In the rows, 128 means zero.
Rotation paths and how fast each direction turns (degrees each step):
Each turn is a multiple of 5 degrees from 10 to 175, or 0.
Each row of a path follows its step; steps can be skipped.
Rotation 1:
step 0: [120 124 137 135 129 138 126 117 147 132 136 118 140 113 121 139 128 127
 105 145 126 130 131 120 128 128 139 124 145 126 140 126 131 127 130 124
 131 127 122 129 121 142 122 138 128 128 132 128 128 128 113]
step 2: [119 116 137 134 135 128 118 139 139 136 138 124 124 124 103 120 128 131
 127 137 130 141 132 130 131 130 132 140 131 135 128 144 117 129 118 118
 127 127 116 131 133 138 126 127 146 132 125 138 121 120 118]
step 3: [120 128 139 118 130 136 124 136 145 148 135 122 121 116 125 123 120 110
 131 133 122 117 139 117 121 125 130 130 147 126 135 127 143 131 125 127
 118 136 128 121 127 128 117 136 142 127 133 120 132 133 137]
step 4: [138 121 134 122 127 119 126 121 132 141 124 133 120 122 132 119 136 126
 109 150 144 133 136 123 122 135 139 130 132 121 135 138 123 128 131 125
 130 123 131 132 133 141 114 134 137 141 120 136 128 115 142]
step 5: [137 132 123 124 137 122 121 142 142 133 132 116 111 124 125 113 126 126
 138 136 113 140 139 130 125 116 116 134 123 132 120 134 132 121 125 124
 127 131 129 128 136 146 129 138 137 121 135 137 129 120 144]
step 6: [125 131 134 124 124 128 123 132 148 138 144 124 118 136 128 118 133 126
 118 131 142 143 130 124 132 123 131 125 143 118 138 111 139 131 121 120
 135 140 123 142 122 146 123 129 132 129 125 120 119 128 129]
step 8: [134 119 130 140 131 130 124 121 147 116 137 113 128 134 120 120 129 140
 103 138 121 148 137 133 133 117 124 130 135 130 129 133 125 121 130 130
 139 117 131 132 129 139 138 133 133 133 126 132 122 121 134]
step 10: [128 117 135 129 135 134 126 125 134 127 131 131 128 126 123 129 125 122
 101 141 126 129 125 125 125 126 140 142 140 117 146 131 129 121 114 116
 127 122 129 131 125 117 120 133 150 136 123 129 119 133 122]
step 11: [127 124 141 132 143 136 121 125 137 131 137 120 130 112 117 124 125 129
 124 149 117 127 136 122 110 125 129 129 133 136 125 147 131 136 136 135
 127 125 123 114 136 134 134 139 138 131 130 140 135 122 134]
step 13: [131 134 125 127 142 127 116 139 134 142 130 136 111 114 124 126 125 123
 128 141 136 122 126 121 123 130 130 131 128 124 140 136 132 133 116 115
 118 142 125 133 122 138 114 148 142 129 133 139 126 123 130]
Speeds:
[129 130 126 125 128 130 124 130 131 130 128 132 129 129 126 127 129 127
 125 126 128 126 124 126 127 130 132 129 130 132 133 124 129 127 130 124
 125 130 131 127 124 128 124 129 125 126 130 125 127 129 126] -> 110
[125 128 128 123 124 127 130 128 131 125 129 130 129 127 127 129 129 128
 126 129 128 132 126 131 132 127 134 129 131 127 128 131 124 130 124 127
 131 124 128 131 128 129 128 125 125 130 127 127 126 129 130] -> 175
Rotation 2:
step 0: [127 135 121 125 118 126 126 117 133 128 126 131 132 116 119 126 123 130
 131 142 126 119 118 133 118 107 126 124 131 136 139 114 145 128 131 126
 127 136 128 124 124 112 122 130 148 133 141 114 128 134 145]
step 3: [128 129 117 110 118 111 135 124 124 138 132 127 115 117 139 115 131 133
 123 129 113 123 130 148 111 129 134 128 119 133 130 120 139 122 121 130
 127 130 123 123 142 134 131 139 127 127 146 128 138 132 128]
step 5: [127 138 121 123 120 123 121 108 135 113 135 124 130 130 120 128 125 129
 117 119 135 132 134 143 140 126 123 132 120 137 137 127 120 128 125 128
 118 130 118 126 126 110 124 129 108 125 128 109 115 115 126]
step 6: [132 134 126 132 122 127 135 143 126 142 125 118 127 136 113 126 121 130
 129 119 128 130 125 143 113 112 141 133 117 120 132 121 136 142 128 129
 123 130 137 122 131 133 113 146 120 122 136 112 126 124 125]
step 8: [134 129 133 120 109 127 129 125 121 118 131 117 134 119 137 135 115 115
 108 129 130 120 132 134 130 124 125 131 135 126 110 129 108 129 114 135
 132 138 130 136 142 134 125 122 117 126 137 119 120 126 126]
step 9: [142 110 120 123 112 123 121 131 124 135 131 120 127 141 127 120 120 124
 136 129 134 135 128 132 132 134 126 117 125 120 121 119 132 123 139 122
 142 146 137 120 132 138 122 143 128 111 135 129 134 129 112]
step 10: [141 131 121 122 125 125 134 139 111 120 126 111 125 137 131 123 130 114
 138 134 144 134 135 117 150 129 120 123 125 140 136 134 132 127 133 125
 109 126 138 134 124 121 138 124 130 131 136 128 118 132 129]
step 11: [113 134 131 130 121 114 121 131 130 124 131 127 135 131 134 132 121 134
 122 128 139 124 133 126 132 122 133 124 147 129 134 131 120 137 121 132
 106 144 137 126 131 125 115 116 142 126 131 110 129 129 108]
step 12: [134 119 118 120 119 120 121 146 139 130 123 135 137 144 120 123 125 121
 133 126 145 125 124 129 127 121 139 133 127 117 112 122 128 133 123 120
 131 128 129 127 124 121 130 139 151 138 117 123 143 132 131]
step 13: [135 127 115 118 138 123 135 136 111 132 134 132 128 113 122 125 118 118
 119 129 135 121 117 113 131 130 111 113 139 125 127 134 125 119 117 137
 122 130 132 120 116 123 133 131 131 136 123 120 129 139 147]
Speeds:
[128 130 127 129 122 125 126 129 129 126 130 128 126 128 126 129 127 133
 128 129 125 130 122 131 126 125 128 129 126 127 126 133 130 127 126 127
 129 130 129 127 132 125 127 124 130 125 128 130 127 129 126] -> 125
[126 124 129 126 123 127 128 126 131 130 125 131 126 128 127 130 132 126
 126 131 130 126 130 132 125 128 128 132 126 128 131 127 126 126 128 125
 128 130 129 130 125 130 123 131 129 123 127 126 129 130 129] -> 120
[125 131 129 126 125 126 129 126 126 128 125 126 127 129 131 125 132 128
 130 131 127 130 129 126 131 130 130 125 124 126 130 127 125 131 130 126
 127 127 127 125 127 122 127 125 126 128 128 127 132 128 124] -> 60
Rotation 3:
step 0: [131 137 115 128 129 123 138 134 118 121 124 128 128 126 145 106 141 126
 153 135 132 125 133 136 114 137 124 121 131 130 119 135 134 133 131 141
 135 141 137 130 128 124 129 122 115 133 124 118 137 120 136]
step 2: [118 115 132 113 136 128 122 112 122 124 130 137 143 131 134 144 123 121
 106 125 122 125 141 132 115 122 114 116 128 131 139 125 121 121 145 120
 130 129 121 119 134 123 129 131 139 132 121 129 129 133 137]
step 3: [121 126 132 123 135 124 124 137 152 126 123 130 125 140 146 123 139 129
 123 129 155 133 131 118 131 137 120 117 140 126 131 125 142 129 122 135
 117 130 123 123 125 123 115 132 125 130 142 144 134 128 133]
step 4: [141 130 135 115 119 133 133 141 132 133 138 130 136 121 136 121 124 137
 137 148 121 138 123 124 123 133 140 136 117 118 116 126 133 134 132 127
 138 140 134 139 128 118 102 120 126 115 126 128 134 124 125]
step 5: [139 119 127 117 117 137 132 117 114 130 125 121 137 123 126 122 133 119
 116 130 127 129 109 137 122 133 114 129 124 134 128 134 134 117 137 130
 126 132 143 149 122 127 146 131 118 135 128 123 111 133 118]
step 7: [119 112 135 138 143 126 139 132 140 131 118 137 133 136 141 127 122 126
 131 123 129 134 145 124 131 118 143 134 123 119 120 132 136 128 132 144
 131 138 119 131 139 126 117 132 140 137 130 135 118 145 127]
step 9: [138 124 130 121 113 116 120 134 119 122 137 129 139 120 131 135 151 126
 130 128 139 143 126 121 136 137 114 117 136 129 122 150 141 135 127 119
 122 122 125 141 119 129 125 126 120 133 124 118 132 124 129]
step 10: [129 125 123 115 130 125 116 120 117 147 119 134 151 145 125 123 120 121
 125 132 137 126 124 114 115 137 131 149 119 124 130 126 127 126 137 127
 135 132 116 128 121 128 119 135 134 122 125 113 128 128 135]
step 12: [126 128 136 117 139 129 132 133 132 133 140 130 128 107 132 133 140 138
 125 130 120 130 139 126 123 142 123 129 130 127 123 125 145 122 109 143
 126 139 138 126 139 124 132 106 127 129 136 137 141 138 130]
step 13: [120 115 125 128 122 128 127 132 125 114 141 136 137 133 135 134 127 105
 133 125 123 128 118 136 118 134 142 120 134 118 128 141 145 132 139 140
 132 131 134 144 119 125 122 129 132 123 120 120 135 137 110]
Speeds:
[131 130 129 125 130 126 125 129 130 129 129 131 129 126 127 126 125 128
 126 130 129 131 127 122 128 126 126 125 129 128 131 128 131 130 130 124
 127 124 125 127 128 124 126 132 128 132 128 128 127 123 130] -> 55
[136 130 131 129 128 128 127 126 129 125 129 125 131 131 128 128 128 131
 127 129 126 127 127 129 126 124 130 127 124 131 131 131 126 125 128 127
 127 129 129 129 130 129 131 131 131 128 129 131 131 131 127] -> 115
[126 131 130 129 127 126 128 134 128 125 129 129 131 126 133 127 129 126
 129 130 127 130 127 129 132 126 130 126 126 130 131 126 131 122 125 129
 130 127 129 127 125 125 128 127 127 123 129 128 128 127 124] -> 80
[128 122 131 126 127 127 128 131 124 126 125 129 126 127 132 129 129 130
 131 128 129 128 125 130 129 124 128 129 133 132 127 128 129 128 129 125
 130 127 126 123 128 131 126 130 132 129 129 126 131 130 130] -> 55
[132 129 128 128 131 128 124 126 126 126 127 130 130 124 127 128 131 129
 129 124 130 129 129 131 127 131 125 125 131 129 131 125 125 125 124 128
 126 125 130 128 129 128 125 126 124 131 127 129 128 131 129] -> 115
[131 131 131 127 127 127 125 128 129 130 127 130 126 130 132 128 130 131
 126 129 129 127 129 127 132 130 130 126 130 128 125 131 128 129 127 131
 125 129 128 125 129 130 132 124 125 131 127 126 132 124 127] -> 125
Rotation 4:
step 2: [134 148 132 113 133 118 125 126 121 134 118 127 121 116 141 129 130 120
 130 123 120 131 115 121 124 127 133 132 127 121 135 140 140 115 128 133
 140 138 129 130 135 130 140 123 137 129 112 133 135 136 123]
step 3: [119 124 124 118 131 138 123 137 116 137 141 134 118 118 125 131 131 122
 121 129 136 130 137 123 123 131 121 141 153 114 130 124 135 139 126 130
 136 128 149 127 129 132 133 137 133 124 133 133 134 128 135]
step 4: [130 127 120 123 108 121 127 132 111 124 129 126 129 123 119 134 135 129
 122 126 130 113 129 131 119 146 127 129 142 131 137 128 130 126 128 132
 130 135 111 144 127 127 136 125 114 120 117 118 125 120 128]
step 5: [138 136 143 130 124 131 124 131 129 145 130 121 137 125 129 125 122 123
 126 132 110 116 130 121 121 132 122 142 122 121 112 134 139 119 132 131
 143 130 123 127 127 137 146 132 132 129 131 120 123 131 139]
step 7: [135 134 114 132 126 123 128 123 134 118 127 122 145 131 128 122 123 122
 125 136 151 129 127 140 130 137 130 136 134 136 115 134 131 111 126 132
 128 131 108 140 121 129 136 128 129 128 125 121 127 125 119]
step 8: [132 147 133 119 142 111 131 118 128 140 133 119 133 134 126 122 119 129
 135 131 123 129 123 143 127 126 120 131 121 110 121 135 132 138 137 134
 128 124 127 126 132 132 131 141 137 132 145 126 127 130 121]
step 10: [125 135 117 131 120 108 121 123 118 121 108 129 141 119 130 127 136 130
 113 148 128 133 139 136 129 124 143 127 135 123 126 127 136 125 126 131
 124 125 128 129 129 136 134 127 125 137 128 121 122 140 123]
step 11: [115 141 134 120 134 120 138 122 121 131 121 123 125 131 137 137 123 126
 133 131 113 128 120 126 126 131 118 132 125 110 134 111 141 126 141 130
 139 132 141 121 124 132 131 117 118 119 128 129 132 136 122]
step 12: [123 126 133 133 123 131 112 141 122 139 126 127 118 119 126 138 133 136
 130 138 146 132 140 118 129 136 123 131 136 132 126 119 135 124 125 113
 120 131 141 134 124 128 139 125 128 115 125 132 135 131 111]
step 13: [144 131 111 110 114 118 125 131 121 129 132 126 133 130 124 139 127 123
 127 147 122 132 125 130 117 135 141 138 123 134 137 130 125 128 135 125
 136 132 130 135 130 124 142 124 130 128 117 127 119 141 127]
Speeds:
[126 126 128 126 130 129 128 127 123 128 128 124 127 126 130 123 130 128
 123 126 129 121 127 130 127 126 130 125 129 125 128 127 125 128 126 130
 128 124 129 125 129 127 129 129 128 128 125 126 130 131 127] -> 55
[128 126 130 128 129 127 122 133 126 129 133 128 132 129 128 131 130 126
 130 131 127 125 128 130 129 125 127 124 128 127 130 130 128 131 131 125
 128 129 124 128 129 124 127 130 127 128 128 126 126 128 130] -> 80
[128 128 131 133 128 126 126 128 126 132 129 127 129 127 126 127 126 127
 126 130 127 130 132 129 129 129 130 130 132 129 124 127 130 131 123 127
 122 129 131 126 128 129 126 132 131 129 130 126 129 130 130] -> 160
[125 126 126 128 128 123 132 125 127 126 128 126 131 129 129 131 127 129
 127 125 123 129 127 128 132 128 131 126 125 127 126 128 128 127 127 126
 130 130 127 131 125 128 132 133 131 125 125 125 128 127 130] -> 120
[132 126 129 127 131 132 127 123 127 125 127 129 130 128 126 130 126 130
 129 130 130 128 130 127 130 132 129 129 124 124 125 132 125 129 129 129
 127 127 125 127 128 129 123 127 130 127 128 123 132 128 129] -> 40
Rotation 5:
step 0: [118 132 126 120 118 140 119 138 128 125 128 123 112 134 133 130 130 135
 136 138 139 123 129 130 125 135 130 127 128 111 116 118 138 126 130 134
 142 127 105 139 139 117 135 136 128 118 117 129 119 123 133]
step 1: [118 126 130 112 124 122 119 130 130 137 135 123 116 126 123 117 123 142
 123 124 113 127 122 130 119 122 130 115 114 119 108 136 130 119 127 140
 127 141 119 116 125 129 118 126 119 136 132 135 122 122 134]
step 2: [131 126 115 124 127 124 127 150 135 118 146 122 121 133 120 135 127 120
 122 132 124 147 127 139 123 122 126 138 129 118 118 132 141 133 139 124
 127 127 124 132 117 136 128 131 125 140 133 132 125 109 124]
step 5: [132 133 130 120 129 133 133 122 128 127 123 120 126 125 138 152 124 135
 130 135 133 130 121 145 121 123 128 121 124 137 127 122 136 139 138 148
 119 142 111 127 120 119 121 137 124 135 136 129 130 123 114]
step 6: [120 127 115 126 103 134 142 134 128 127 129 122 113 132 136 134 136 128
 131 121 115 120 133 140 116 119 110 127 111 130 129 121 128 128 136 126
 137 133 123 130 137 130 132 125 117 118 124 130 134 121 120]
step 7: [137 122 125 128 130 116 128 138 115 128 136 117 113 130 127 135 127 127
 110 137 130 129 137 135 127 134 133 120 112 120 129 121 133 119 135 117
 119 139 113 111 141 124 128 118 122 126 130 136 123 137 127]
step 8: [129 132 124 132 119 126 131 144 128 111 118 139 117 139 117 127 126 134
 124 133 124 131 119 145 117 141 136 128 124 133 119 124 143 126 118 120
 123 137 112 141 124 130 114 133 128 131 127 121 126 132 132]
step 11: [128 148 143 124 125 125 146 129 134 131 131 121 124 132 135 114 134 129
 126 136 144 136 122 123 117 134 123 124 117 137 134 118 134 130 132 129
 137 129 109 127 130 122 124 133 106 138 132 128 124 130 128]
step 12: [124 117 129 113 115 123 144 137 114 135 123 120 111 130 132 125 124 125
 130 134 132 120 130 124 118 131 136 136 107 124 132 136 137 131 129 132
 131 139 133 133 120 122 129 142 131 138 115 135 136 122 132]
step 13: [130 120 134 127 121 126 125 132 139 120 126 116 114 134 120 148 130 130
 130 136 130 130 124 131 127 145 137 110 114 114 122 124 136 138 128 141
 145 133 127 120 130 137 139 130 125 132 136 130 131 128 122]
Speeds:
[129 129 132 128 126 128 124 128 123 125 127 129 129 133 130 129 130 131
 128 133 131 128 129 129 126 130 131 132 128 127 127 128 128 129 123 128
 128 129 131 127 125 128 130 131 129 126 127 129 130 132 133] -> 85
[130 127 128 128 128 124 129 130 126 127 131 132 128 127 128 125 125 129
 128 128 129 121 134 129 127 127 129 126 130 124 129 131 125 129 130 129
 125 127 130 124 127 128 129 129 124 131 126 127 130 126 126] -> 135
[126 131 128 125 130 131 127 128 124 129 129 127 131 130 129 130 125 127
 126 130 129 129 130 128 131 129 133 131 129 128 130 126 129 132 127 129
 127 128 126 127 131 126 129 120 125 131 123 130 128 125 128] -> 160
[130 124 130 127 126 125 127 130 127 130 127 127 129 131 132 126 126 131
 127 127 129 126 126 128 129 128 126 129 126 130 126 125 131 125 131 132
 129 131 131 129 135 125 132 129 127 127 129 127 129 123 128] -> 60
[130 129 130 129 129 126 124 125 130 132 130 125 131 126 130 127 127 132
 127 130 129 128 128 128 128 131 129 123 128 128 131 124 129 128 129 129
 129 129 127 123 124 129 129 127 126 127 133 131 127 130 126] -> 175
[125 134 126 130 127 129 129 132 136 124 124 127 129 128 128 126 127 130
 129 127 131 125 131 126 129 130 125 129 130 130 128 128 128 129 126 131
 126 132 125 127 129 129 130 127 128 128 128 130 129 129 130] -> 135
[130 128 123 127 128 131 128 128 125 130 128 127 126 127 131 125 130 128
 136 133 128 125 125 128 133 127 125 126 127 126 129 128 129 126 125 126
 129 131 130 129 126 129 130 125 128 128 127 129 130 128 129] -> 120
[128 125 126 128 125 129 126 128 127 122 130 129 126 126 128 130 129 133
 126 127 127 124 130 129 133 129 130 127 128 131 127 129 129 127 129 126
 127 128 128 131 128 124 127 124 126 123 129 128 122 131 126] -> 45
